In the rows, 128 means zero.
Rotation paths and how fast each direction turns (deg/step)
Each turn is a multiple of 5 degrees from 10 to 175, or 0.
Each row of a path follows its step; steps can be skipped.
Path 1:
step 3: [119 133 121 133 122 126 126 128 124 132 128 126 123 128 119 130 133 126
 129 126 135 136 119 133 133 129 127 127 122 124 132 132 128 128 131 137
 125 135 127 129 133 124 119 132 128 117 137 129 133 134 139]
step 4: [134 132 131 128 136 115 124 132 127 118 127 132 133 132 129 134 126 130
 126 123 125 129 138 127 127 131 130 126 124 130 133 122 137 120 131 132
 136 125 131 121 125 134 129 126 128 129 114 138 126 127 131]
step 5: [126 119 126 123 128 126 122 129 127 128 122 132 126 127 122 120 124 127
 133 135 128 125 122 133 127 126 122 126 140 139 131 127 118 139 123 127
 123 121 133 134 127 125 134 129 125 134 124 120 121 122 129]
step 6: [118 142 125 128 128 135 130 125 131 138 131 125 130 132 124 132 133 128
 126 129 121 134 132 130 132 124 122 129 128 116 123 139 129 124 133 130
 117 120 124 127 119 125 121 130 131 128 131 131 128 132 125]
step 7: [133 122 140 130 122 128 130 130 128 125 121 119 127 139 141 136 127 131
 129 128 125 124 122 127 125 127 135 127 122 134 124 123 134 128 129 129
 131 133 135 120 133 130 120 123 126 137 126 134 126 126 126]
step 8: [130 115 117 130 126 129 127 121 124 131 128 132 135 125 131 125 131 132
 127 132 125 133 123 127 135 128 119 134 132 129 131 129 125 133 125 120
 138 127 131 138 136 129 132 137 130 116 125 125 128 124 129]
step 9: [124 135 133 123 129 124 125 124 133 134 131 130 120 117 133 123 140 129
 122 124 130 131 134 127 126 121 129 126 129 124 129 124 123 112 132 134
 128 123 126 130 120 130 130 121 127 125 133 131 123 137 127]
step 11: [124 121 114 130 131 130 129 129 131 119 129 124 134 125 121 132 127 125
 130 134 129 134 117 138 135 130 128 131 124 122 127 127 123 133 126 137
 134 131 124 129 128 123 126 131 136 125 135 124 129 136 138]
Speeds:
[129 126 126 130 126 127 130 127 128 125 127 129 127 129 128 128 127 129
 126 132 129 124 128 130 127 127 126 130 129 128 126 127 128 128 125 127
 128 128 126 129 130 130 129 128 130 131 126 129 129 126 130] : 125
[129 127 129 129 128 130 128 129 129 128 128 128 130 128 128 127 128 130
 127 127 129 128 124 127 127 129 130 125 129 128 130 127 128 130 129 126
 128 124 128 130 130 129 126 127 127 129 128 125 130 124 130] : 135
Path 2:
step 1: [138 134 129 132 136 129 129 129 137 127 130 129 134 131 123 122 142 130
 134 122 128 125 129 127 127 128 135 130 132 144 122 121 122 129 121 133
 124 128 123 132 133 123 140 128 126 126 129 130 132 134 130]
step 2: [134 135 129 129 137 133 132 126 131 119 121 137 122 123 119 129 137 127
 123 126 122 125 130 136 134 132 130 130 126 127 130 125 129 125 138 132
 128 125 127 133 120 125 133 122 126 129 123 138 143 135 130]
step 3: [136 128 118 132 131 130 124 128 133 136 121 128 139 130 121 130 136 130
 133 118 122 126 131 121 123 127 123 131 128 133 135 125 134 122 132 135
 127 127 127 127 123 132 128 130 119 127 123 142 127 135 121]
step 4: [126 120 119 138 132 137 140 128 133 134 127 134 122 129 121 133 138 132
 130 126 116 137 130 128 135 126 130 121 127 130 134 133 125 125 131 134
 133 130 131 133 135 130 130 128 128 124 128 137 132 126 130]
step 8: [127 133 122 123 133 131 143 122 127 128 124 127 137 123 121 131 130 140
 128 121 121 129 132 131 115 131 134 132 131 127 135 129 131 128 129 127
 120 128 133 119 131 123 129 133 127 134 133 137 137 129 124]
step 9: [130 128 128 124 125 133 137 122 135 122 126 126 133 137 130 139 135 133
 133 121 122 130 126 119 131 126 130 118 131 134 132 128 128 122 123 130
 121 122 127 132 136 124 139 137 123 127 124 131 137 136 132]
step 11: [124 131 123 126 128 134 132 128 133 128 135 128 130 129 121 133 133 131
 135 118 123 123 125 110 123 128 133 134 132 131 125 129 137 127 129 126
 133 120 119 134 126 127 124 135 131 124 117 135 123 128 124]
step 12: [122 124 134 130 134 138 138 116 137 131 126 126 123 133 118 124 127 135
 128 124 127 129 133 129 129 130 134 129 125 128 130 136 129 132 125 125
 139 126 130 133 133 118 127 123 127 117 128 138 125 133 131]
Speeds:
[128 127 128 129 127 129 129 129 129 127 125 128 128 128 125 126 127 131
 128 128 128 126 127 128 127 128 125 130 132 126 128 128 130 128 129 125
 129 130 129 128 126 127 126 127 127 126 127 128 128 130 127] : 80
[126 126 128 129 127 129 129 128 126 129 130 128 127 128 129 127 126 129
 128 127 128 127 127 125 127 126 127 129 128 130 126 131 128 126 128 129
 133 128 128 129 129 129 126 126 129 126 127 131 128 126 129] : 55
Path 3:
step 4: [133 126 129 129 131 113 135 123 135 126 124 127 128 128 130 133 121 139
 128 125 131 121 128 130 132 128 121 120 127 133 126 120 130 124 130 132
 131 127 126 129 117 120 132 134 125 125 133 129 120 123 125]
step 5: [126 127 124 121 129 120 132 125 127 121 128 120 127 125 126 123 125 122
 128 132 130 126 118 129 120 128 137 125 125 137 126 126 128 116 128 130
 119 122 120 129 128 133 128 126 130 123 135 136 126 137 136]
step 6: [121 132 122 117 133 129 136 134 124 128 120 134 124 116 133 125 139 133
 126 128 131 137 127 127 135 128 128 128 128 126 127 122 134 128 128 133
 118 133 130 127 120 122 132 125 123 123 129 133 131 125 130]
step 9: [116 124 125 127 133 123 135 125 132 124 126 127 131 124 129 133 128 131
 128 125 132 127 127 130 133 123 130 123 136 123 126 127 133 117 128 140
 125 128 125 135 113 122 127 134 135 122 126 132 126 135 135]
step 10: [125 121 123 123 134 126 129 125 120 130 117 121 126 123 126 131 127 131
 124 132 126 129 120 125 130 124 123 127 117 133 127 126 129 120 132 126
 124 131 122 125 128 125 128 126 133 135 142 142 129 125 127]
step 11: [120 135 130 121 131 123 125 130 126 129 131 140 120 130 132 125 137 123
 137 133 133 132 126 129 135 129 129 128 128 137 125 120 132 123 121 130
 124 128 124 133 131 131 137 130 123 128 128 137 124 120 131]
step 12: [123 126 128 124 128 120 139 135 131 130 125 130 136 125 129 127 128 131
 123 132 128 126 136 132 137 122 130 119 136 132 134 128 121 128 130 122
 128 137 128 131 124 126 131 135 130 124 135 128 116 125 132]
step 13: [125 129 132 126 129 126 131 121 129 116 116 119 131 132 131 130 122 126
 136 138 131 126 130 122 128 123 128 133 125 131 122 130 131 122 128 129
 126 126 124 125 118 129 139 123 135 122 138 130 126 127 131]
Speeds:
[130 128 129 130 129 130 126 129 128 129 128 127 128 127 129 128 127 130
 129 131 130 127 130 125 129 129 125 128 128 126 128 125 128 127 128 128
 127 130 125 127 130 127 128 126 127 128 126 132 131 127 127] : 100
[126 126 128 127 129 128 127 127 129 125 128 126 126 128 126 126 129 128
 132 132 129 131 128 129 128 129 129 128 128 128 126 128 127 129 129 127
 126 128 130 130 128 128 128 130 125 129 126 127 129 129 125] : 135
Path 4:
step 0: [120 129 128 129 134 116 133 127 131 127 120 123 132 131 122 129 118 126
 132 115 122 126 124 138 125 127 130 122 129 124 124 123 124 128 133 130
 118 120 126 114 133 135 138 130 122 128 133 124 127 123 141]
step 4: [126 132 135 127 132 126 128 128 124 127 129 147 120 131 120 124 137 129
 123 122 123 122 132 128 115 129 126 138 127 124 128 130 126 122 137 130
 119 129 130 139 125 129 138 133 131 128 136 118 126 129 122]
step 7: [126 131 130 128 121 129 134 131 130 125 137 121 126 118 119 132 132 135
 125 135 132 135 130 138 139 121 129 121 122 140 121 136 125 126 131 136
 137 121 126 129 133 128 128 130 139 127 123 123 134 123 119]
step 8: [140 136 134 132 123 126 128 133 126 126 123 137 126 135 133 132 125 137
 132 128 134 137 126 137 137 126 138 131 122 121 126 139 130 124 127 133
 132 120 127 122 126 130 132 122 136 126 115 116 130 126 127]
step 9: [133 126 132 119 124 133 130 123 127 131 132 135 130 132 135 139 124 135
 133 126 130 143 127 122 125 135 124 129 131 125 123 134 118 131 134 137
 125 124 126 126 136 118 122 117 124 138 122 119 135 125 128]
step 10: [140 116 138 122 122 131 120 119 134 132 124 132 137 130 142 130 131 125
 137 136 125 125 133 128 125 132 131 127 124 132 127 125 134 127 129 126
 115 124 125 117 134 118 125 131 126 127 122 126 133 132 129]
step 11: [120 125 131 132 118 129 124 119 139 120 131 132 129 137 133 130 129 121
 130 128 115 133 134 130 134 134 120 111 131 135 127 121 129 130 125 125
 124 120 132 132 129 128 119 129 124 130 128 130 137 136 129]
step 12: [125 138 132 131 126 132 129 122 133 129 130 131 128 137 130 130 131 115
 132 121 132 124 130 145 136 126 129 132 130 137 134 119 136 131 131 135
 123 127 134 126 123 131 123 143 124 133 124 132 133 126 136]
Speeds:
[128 127 127 126 130 129 129 128 125 129 130 127 128 131 128 128 127 130
 128 128 127 129 129 126 130 126 125 125 129 130 127 126 126 130 129 129
 130 128 128 129 129 128 125 129 130 128 126 130 126 129 125] : 175
Path 5:
step 0: [131 118 134 119 131 125 126 144 126 127 133 123 130 135 119 133 130 129
 134 125 123 121 118 123 129 133 129 132 130 121 120 128 128 122 135 134
 130 124 132 128 131 131 120 133 122 137 123 127 129 141 127]
step 1: [136 118 120 129 126 124 138 135 126 120 127 135 126 134 135 129 131 131
 134 128 128 128 133 133 123 128 129 127 127 121 127 130 123 124 123 134
 131 125 126 133 120 146 123 125 125 138 123 122 117 134 129]
step 3: [128 127 126 128 122 124 122 133 129 124 118 121 129 131 117 122 119 133
 138 130 129 134 129 134 128 122 126 133 127 126 120 114 111 129 131 121
 127 127 126 127 128 120 118 130 131 127 124 128 129 135 135]
step 5: [128 125 128 129 126 123 133 137 141 122 129 123 131 131 129 133 128 120
 129 122 122 128 122 130 123 133 129 122 134 137 132 130 120 123 139 128
 126 120 126 137 131 124 138 126 127 124 131 141 133 137 123]
step 6: [137 128 129 134 128 128 129 129 138 123 134 122 134 134 127 129 123 125
 136 133 133 130 138 133 121 136 115 122 130 130 128 129 124 124 134 128
 132 134 139 135 127 127 128 129 122 125 138 123 121 138 137]
step 9: [130 126 117 135 127 131 135 135 129 136 127 121 129 131 134 123 128 130
 130 128 137 128 130 134 128 126 131 125 123 136 131 121 120 133 132 128
 135 118 137 129 129 131 126 128 117 136 133 116 129 116 127]
step 10: [127 140 121 134 121 135 131 137 126 133 129 126 135 131 122 127 134 123
 132 121 129 126 117 130 133 127 134 121 132 127 127 120 123 121 127 130
 130 126 122 126 139 123 135 123 115 134 127 134 126 124 136]
step 13: [134 127 121 130 129 137 134 127 125 121 128 134 124 135 122 131 137 128
 133 129 130 122 131 129 128 119 127 132 140 138 131 132 115 129 119 124
 135 127 126 136 125 127 127 120 126 127 125 140 133 137 134]
Speeds:
[129 127 128 127 128 127 128 129 127 127 129 127 125 130 131 128 131 126
 127 128 131 127 129 131 126 130 129 126 127 129 129 130 126 128 128 128
 129 127 128 129 127 128 130 124 126 130 127 129 130 128 126] : 90
[127 128 128 128 130 127 128 130 128 127 131 129 128 127 126 128 129 128
 128 130 128 126 130 127 128 130 125 130 132 127 130 130 130 127 128 128
 130 129 128 129 125 131 129 129 129 131 129 128 129 131 130] : 60
